In the rows, zero is written as 128.
Each row of Y is roughly a mix of the hidden directions of one of 3 groups.
Y (163 x 15):
[[ 95 147 139 102 127 176  83 125 200 157 147 172 136 134 131]
 [171 117 135 152 109 102 150 189  63 101 114 145 136  99  97]
 [160  93 117  93 118 130 132  56 119 128  95 134 103 184 164]
 [106 132  76 173 148 177 105 181 134 132 145 155 148 115  81]
 [152 125 100  77 146 109 156  77  57 128 152 137 119  94 113]
 [151 150 110 133 193 143 162 152 186 138 144 132 157 126 183]
 [164  91 169 165  91  91 126 129 108 142 120 117  96  68 162]
 [105 138  71 110 169  91 109 155 123  89 163 146 153 119  74]
 [147 163 106  83 159 116 162 110 120 141 177 138 199 108 111]
 [140 123 114 161  85 164 147 118 171 166  94 148  99 129 193]
 [ 97 198 132  95 170 116  95 159 159 124 155 101 144  92 140]
 [140 141 152  60 168 121 165 111 129 130 114 142 107 179 181]
 [145 174 103 138 129 135 176 168  99 159 191 118 153 112  92]
 [155 123  86 148 112 139 197 116  89 142 153 132  69 155 145]
 [158 175 126 176  57 122  97 178 147 111 133 142 143 133 135]
 [118 141 139 139 100 105  96 175 119  93  95 141 187  90  78]
 [ 96 168 151 173 160  84  72 151 144 107 110 157 103 137 155]
 [ 96  62 103 136 123  91 109 162  67 110 128 135 102 110 158]
 [109 171  89  93 112 168 100  50 127 145 138 109 113 150 121]
 [127 134 172 107 136 155 134  50 161 135 135  80 160 161 138]
 [105  71 115 185  93 121 107 158 108  94  88 145 126 114  88]
 [161 160 153 138 139  80  85  85  94 128  99  98  95 112 172]
 [133 104 155 194 123 174 151 146 165 161  95 148 110 123 174]
 [206 132 153 144  75 141 122 176 145 132 120 158 153 123  98]
 [141 155 157 154 146 115 104 133  85 162 172 101  67 109  84]
 [115 151 100 153  75 124 164 192 118  89 146 147 126 134  79]
 [ 94 158 128 195 100 133 144 108 124 122 135  93 131  53 140]
 [152 113  95  93  63  98 182 151 131 125 137  77 113 104 134]
 [187 125 134 165 102 185 140 143 137 171 144 166 131 146  84]
 [118 149 131 111 149 120  47 106 114 105  95 168 166  85 129]
 [107  89  69 112 134 124 110 101 104 146 167 131 149 177  72]
 [ 99  93 168 114 218 124 123 135 164 103 142 143 137 154 129]
 [137 190  98 136  79  98  91 124  94 104  73 148 122 135 144]
 [112 101 117 138 177 173 161  64 134 148 145 174 141 157 152]
 [133  88 121 161 141 136 139 199 106 130 143 190 134  88 101]
 [172 200 143  88 141  91 106 147 140 123 119  99 123  83 102]
 [129 112  74 122 101  94 144 118  64 120 148 143 119 128  59]
 [182  60 157 137 119  95 123  73 130 146 145  98 147 124 106]
 [165 172 139 109 138 124 146 131 106 137 129  56 159  64 133]
 [110  63 141 125 165  81 142 118  95  88 132 113 142  97  80]
 [118 114 187  95 165  96  99 151 142 105 126 126 187  92  96]
 [116 152 119 123 130  97  65 192 137 111  65 127 117 151 143]
 [112 121  83  83 146 117 193  69 115 138 137 121 116 169 145]
 [136 127 160  89 137  72 130 169  95 122 114  79 149 120  70]
 [135  75 170 114 139  76  95 132 151 114  76 132 132 152  80]
 [107 125 115  85 109  83  98  94  69  82 109 164 120 158 125]
 [ 89 152 136 167 121 133  71 161 125 120  95 104  98  70 161]
 [ 81  57 104 144 138 167 149  96 154 150 134 176 148 120 134]
 [ 96 104 138 120 142 138 104 165 176 133 143  68  74  85 120]
 [123 119 162 171 107 122  94 184 149 110  56 140 107 106 111]
 [149 117 129 173  69 125 156 184  98  90 122 151 159  92 133]
 [114 128 155 100 171 131 101  71 178 141 121 106 124 157 187]
 [156 185 192 112 121 113 176 112 105 159 132 113 160 116 160]
 [147 157 106  72 137 162 103  83 162 160 120 177 121 169 136]
 [ 88 135 105 195 112 131 134 140 119 134 154  96 123  50 135]
 [172 146 160 128  58 106 114 151  92 152  90 164 104 135 149]
 [130  93 132  73 168 122 156  88 122 130 111 143 104 201 148]
 [117  95 160 132 107  94 113 151 109  92  45 159 108 150 127]
 [ 43 113 107 117 158  79 171 117 105  99 126 122 138 138 120]
 [126 170  87 100 120 143 147  72 108 158 186 124 159 164 115]
 [160 124 167  91 176  86 123  73 111 123 136 108 109 112 180]
 [143 123 161  97 191 111 103 130 197 161 140 104  98 114 113]
 [156 177  98 157 121 117 179 142 102 160 119 161 157  73 107]
 [108 188 137 120 129 147  96 100 137 180  96 131  62 145 149]
 [114 186 135 176  97 141 126  77 149 149 134  87 159  93 103]
 [ 85  47 105 155 146 152 110 131 127 119 128 154 106 131  74]
 [136 125 128 138 108  98 175 167  84  92 161 153 144  88  73]
 [147 163  97 154 118 161 161 126 113 156 136 183 151 190 162]
 [112  95 131 160 133 157 123 150 123 131 100 101  46 176 157]
 [117 210 101  97 114 142 108 120  96 134 172 116 163 124 164]
 [134 224 138 114 138 117 146 158 137 149 162 142 171 111 138]
 [130  80  76 117 162 141 186 111 112 146 119 175 119 152 166]
 [ 69 138  92 147 126 144 194 138 104 160 113 150  89 160 145]
 [129 149 141  87 161  77  59 106 113 149 106  91 102 107 143]
 [144 123 116 162 110 124 167 154  72 133 173 150 110  85  72]
 [129 160  89 171  95 151 136 172  84 128 128 143  91 161  79]
 [117  76 134  82 148 114 151  64 129 132 104 102  88 137 171]
 [107 166 109 127 137 140 102 152 114  70 163 129 121  57 165]
 [113 190 127 123 152 135 124 145 124 131  97  86  93 148 203]
 [164 136 170  75 111 130 117  74 149  98 129  80 155 116 165]
 [105 121 136  80 157  57  78 163 122  91 136 136 126 100 116]
 [ 96 180 138 151  94 109  61 116 163 104  85 116 156 120 134]
 [104  74  97 111 130  71  92 136  92  90 149 148 131 120  82]
 [ 77 114 108 175 162 153 152 159 138 158 137 172 124 173  92]
 [ 87 134 120 171 105 125 104 159 151 128  81 143 137 135  49]
 [ 79 119 126 163  97 173 166 119  99 176 122 133  95 154 171]
 [161 122  83 116 126 109 185 113  53 144 133 123  85 138 122]
 [117  90 143 118 159 139  90 124 112  96 120 118  86 213 122]
 [ 98 162 145 146 134  84  63 176 140 100 132 154 121  83 115]
 [175 118 122  94 129 151 176  78  97 129 165 131 135 159 182]
 [157 205 139 120  78 105  74 157 141 118 113 136 107 130 111]
 [142  95 128 132 116 148 110  68 146 124  58 160 128 147 180]
 [131 157 107 191  65 144 121 141  96 121 132 147 135  89  78]
 [158  85 148 160 116 128  95 174 166 127  97 155  97 109  72]
 [124  66 189 123 122 141 121 110 164 142 104  93  70 109 134]
 [150  73 112  55 130 130 188 127 130 119 158 131 151 100 137]
 [160 105 169  79 172 114 126 128 135  72 117 130 113 115 189]
 [177  78 153 102 171 154 139 148 135 151 125 116  96 159 184]
 [152 136 125 167  78 158 185 181 129 123 105 177 132 135 108]
 [ 85 172  67 123 147 128  90 102 115 150 118 146  76 165 129]
 [ 84 169  91 172 104 163 110  67 151 140 110 144 133 160 134]
 [140 118 139  95  69  96  98  77 135 120  79 130  80 138 153]
 [141 154 124  96 104 145  47 194 140 113 116 117 107 114 120]
 [139 124  97 139  84 153 122 112 122 165  93 172  56 161 114]
 [128 139 130 138  93 198 117  78 182 151 156 101 114 144 154]
 [146 173  98 133 144 166 116 188 162 161 148 113  71 141 116]
 [165 148 135 100  75  99 171  83 108 140 139 101 167 110 170]
 [138 106 117 181 131 194 135 140 147 151  98 132 101 168 181]
 [154 148  77 110 123 107 138  69  59 141 114 124  87 124 145]
 [147 107 157 129  71 108  69 111 121  94  84 124  87 163 121]
 [161 121 108 121  34 117 100  84 111 122  92 120 119 123 136]
 [134 155  94  92 101 134 163 152  83  98 149 170 175 171 133]
 [ 80 131 120 169 136 127  72 171 135 102 110 114 102  64 126]
 [102 114 135  78 135 144 165  84 183 144 155  81 143 167 131]
 [117 118  87  66 154 125 127 135 106 143 152 145 152 207 114]
 [110 135 124 149 118 179  99 106 194 163 120 106 104 170 169]
 [185  75 157 108 169 146 135 119 127 153 124 120 106 130 195]
 [132 152 121 128 154 170 165 141 148 203 150 113  89 137 175]
 [162 111 144 102 161 147 180 111 123 102 127 133 121 198 179]
 [108 173 124 104 138 112  90 174 125  93 148 102 202 108 132]
 [ 92 169 146 145 139 163 126 168 174 159 124 113  87 129 188]
 [ 97 122  96 143 183 180 157  96 156 137 164  79 152 134 139]
 [166 103 160 144 101 104 124 151  90 112 143  95 120 104  49]
 [117 108  50 133  94 160 183 133 133 156 114 136 110 169 139]
 [ 96 147 144 157 143 154  99 174 170 138  93 117  59 128 158]
 [ 81  95 125 181 131 123  99 166 144  87  87 129 115  90  90]
 [149 193 135  91 142 126 172 140 169 139 175 131 175 130 106]
 [ 96 169 133 143 135 146  68  92 177 149 131 110  87 156 163]
 [143 200 159 118 131 160 138  94 146 154 118 120  87 115 186]
 [153 104 140  76 177  96 160  94 113 141 111  95 111 165 173]
 [116 117  87 160 103 143 134 101  75 144 169 130  77  86 166]
 [159 145 101 132 145 195 156 143 162 191 137 106  95 121 150]
 [143 148 102 110 161 162  69 141 198 120 104 106 133  92 144]
 [142 132 176 111 183  98  86 168  94  99 146 158 129  93 104]
 [149 100 139 174 123 187 133 123 166 150 112 183 138 171 159]
 [138 197 119  97 152 106 110 141 111  99 161 128 201 135 118]
 [123 136 110 195  93 117 208 102  99 132 142 128 123 144 107]
 [126 131 160 138 118 149 164  51 158 142 130  77 152 171 144]
 [137 112 120  82 137 103 100 100  79 157 160  89 159 159 180]
 [141 104 120 101 171 129 157  61 107 180 152 107  90 139 153]
 [130 113  83 148 109 160 183  98 103 150 160 168  70 134 127]
 [112 138 112 116  70 107  52 125 155  96  88 116 105  99 134]
 [164  80 183 103 155 118 156 107 145 132 131  97  77 168 145]
 [139 124 161  98 159  98 194  96 133  91 144 132 104  96 177]
 [107 159 168 151 113 142  58 141 162 105  86 156 163 106 141]
 [ 75 139  85 123 194  87 106 162 140  84 126 149 121 129 122]
 [118 113 118 125 141  94 145 130  64  90 173 117 185 137  83]
 [167  48 140 118 125 111 155 120 116 166 112 143 111 186 120]
 [ 88 113 135  85 190 104 120 148 136 116 157  82  86 107  93]
 [ 95 111  89 102 203 112 118 133 113 137 104 188 120 154 144]
 [138 125 147  81 177 116  77  97 136 100 103 155 149 114 186]
 [155 176  97 143 149 177  68 169 155 133  97 141 111 131 104]
 [153 132 202 124 110 100  89 142 100  92 140 117 132 159  75]
 [106 132 157 134 157 162  88 160 183 134 100  91  76 112 157]
 [115 185 130 153  96 126  75  86 149 128  84  90 119 157 156]
 [148 178 146  93 168 163 148 135 165 115 135 152  74 111 174]
 [112 127 108  94 155  94 119 183 141  72 161 161 144 104  83]
 [120  94  93 153  95 151  62 132 156 108  79 142  83 137 125]
 [135 107 127 127 155 105 132 138 139 185 186  64 174 112 134]
 [121  86 103  91 156 141 108  81 100  90 123 160  71 159 144]
 [109  94 154 131 127  67 103 208 113 122  91 130 121 106 138]
 [ 87 143 133 111 116 170 113  81 193 149 134  87 152 167 122]
 [180 110 147  85 143 157 151 120 144  91  98 173 123 187 132]]
Here is one row of each group, with its name. Which group are the others in?
[ 71 126  60 127 132  89 120 137 125  82 127 124 116 155 179] | H
[101 148 100  82 112  82 101 200 132 112 128 114 113 108  87] | L
[168  73 147 128 125 138 157  63 112 155 110 124  96 167 161] | V

[158 164 148 159 126 117 137  58  96 136 120  88  88 160 161] | L
[145 121 161 134 159 165 162 163 169 121  85 149  70 124 167] | V
[ 89 118 167 149 186 165 173 147 145 152 163 129 162 132 161] | H
[114 143  82  61 159 131 128 150 107  87 168 173 126 157 129] | V
[109 152 163 115 122 134  62 122 197  93 119 126 154 117 166] | L
[131 116  94  99 139 118 175 174 122 139 177 140 187 166 102] | V
[107 195 153 149  87 118  78 113 117 100  89 109 156  97 135] | V
[123 116 131 137 136 108 171 139 108 127 174 109 191  62  93] | H
[113 114 134 133 135 147  50  92 130 152  72 113  88 164 125] | V
[127 175 108 151  89 102  97 174 124 134 108  88  64 151 128] | L
[ 83 128 105  69 157 120 135  99  92 134 180 146 143 156  84] | H
